Read these off the array that follows. Counting starts at 0.
1) What is the entry in the bottom-left corner?
2) What is the entry just right of the largest entry?
3) What is the top-right entry?
4) What is the bottom-right entry?
5) What is the entry at row 0, column 0?
[[131 138 123 152 115 134]
 [142 130 147 123 147 133]]
1) 142
2) 115
3) 134
4) 133
5) 131

Read these off the matrix that follows.
1) Read off the maximum.
2) Read off the entry at the centre.
3) Read off the entry just right of the centre entry.
[[127, 137, 139, 134, 131, 138, 116, 131, 124, 125, 126, 121, 137, 124, 127], [124, 136, 129, 128, 132, 126, 135, 133, 133, 149, 127, 123, 114, 134, 132], [135, 128, 122, 134, 138, 124, 132, 126, 114, 131, 128, 139, 136, 132, 130], [135, 142, 120, 125, 133, 127, 130, 132, 124, 134, 130, 120, 135, 127, 121], [131, 120, 119, 117, 124, 120, 138, 123, 133, 119, 133, 135, 126, 125, 118]]
1) 149
2) 126
3) 114

m =
[[127 116 109 127 120 124]
 [143 125 134 113 124 131]
 [138 111 127 128 121 127]
 [135 126 142 130 138 129]
 [129 110 140 103 119 125]
 [122 124 108 140 119 127]
 [133 126 139 115 123 132]
 [146 110 132 125 131 129]
 [134 110 117 117 113 128]
 [118 131 130 123 118 135]
 [146 121 132 117 124 126]
 [132 133 127 128 128 130]]
Indices start at 0.
The entry just right of the smallest entry is 119
The entry at row 0, column 0 is 127
The bottom-left entry? 132
The entry directly below the smallest entry -> 140
The top-right entry -> 124
The entry directly below 111 -> 126
The bottom entry of the column that holds the smallest entry? 128
The entry in row 2 and column 0? 138
The entry at row 0, column 1 -> 116
The bottom-right entry? 130
The entry just left of the smallest entry? 140
The entry at row 0, column 2? 109
The entry directly above the smallest entry? 130
The entry in row 1 and column 0 -> 143
The top entry of the column that holds the smallest entry: 127
The entry at row 1, column 2? 134
The entry directly above 122? 129
The entry directly below 122? 133

X = [143 153 152 133 113 145 124 103 113 109 130]
The 3rd entry from the right is 113
Find the second entry from the left.
Answer: 153
Find the 2nd entry from the right.
Answer: 109
The entry just right of 133: 113

Read these off the row that follows.
1) Read off the 1st entry.
2) Read off the entry just right of the largest entry.
3) Read off the entry just right of the smallest entry.
4) Read off the entry just right of 129.
[129 125 122  98 122 131 119 135 120 132 128 130 142 132]
1) 129
2) 132
3) 122
4) 125

[[152 140 145 148 144 148 148 142 136 143]
 [115 108 111 118 109 110 116 110 115 113]
 [102 109 119 114 115 119 110 114 122 114]]
Counting starts at 0.
Report the entry just right of the largest entry.
Answer: 140
The top-right entry: 143
The entry at row 1, column 0 is 115
Report the entry in row 2 and column 0.
Answer: 102
Report the entry at row 0, column 0.
Answer: 152
Report the entry just right of 111.
Answer: 118
The entry just right of the smallest entry: 109

Questions about the row below.
1) Give the 1st entry.
2) Give the 1st entry from the right.
3) Give the second entry from the left.
[131 144 140 155 130 111 145]
1) 131
2) 145
3) 144
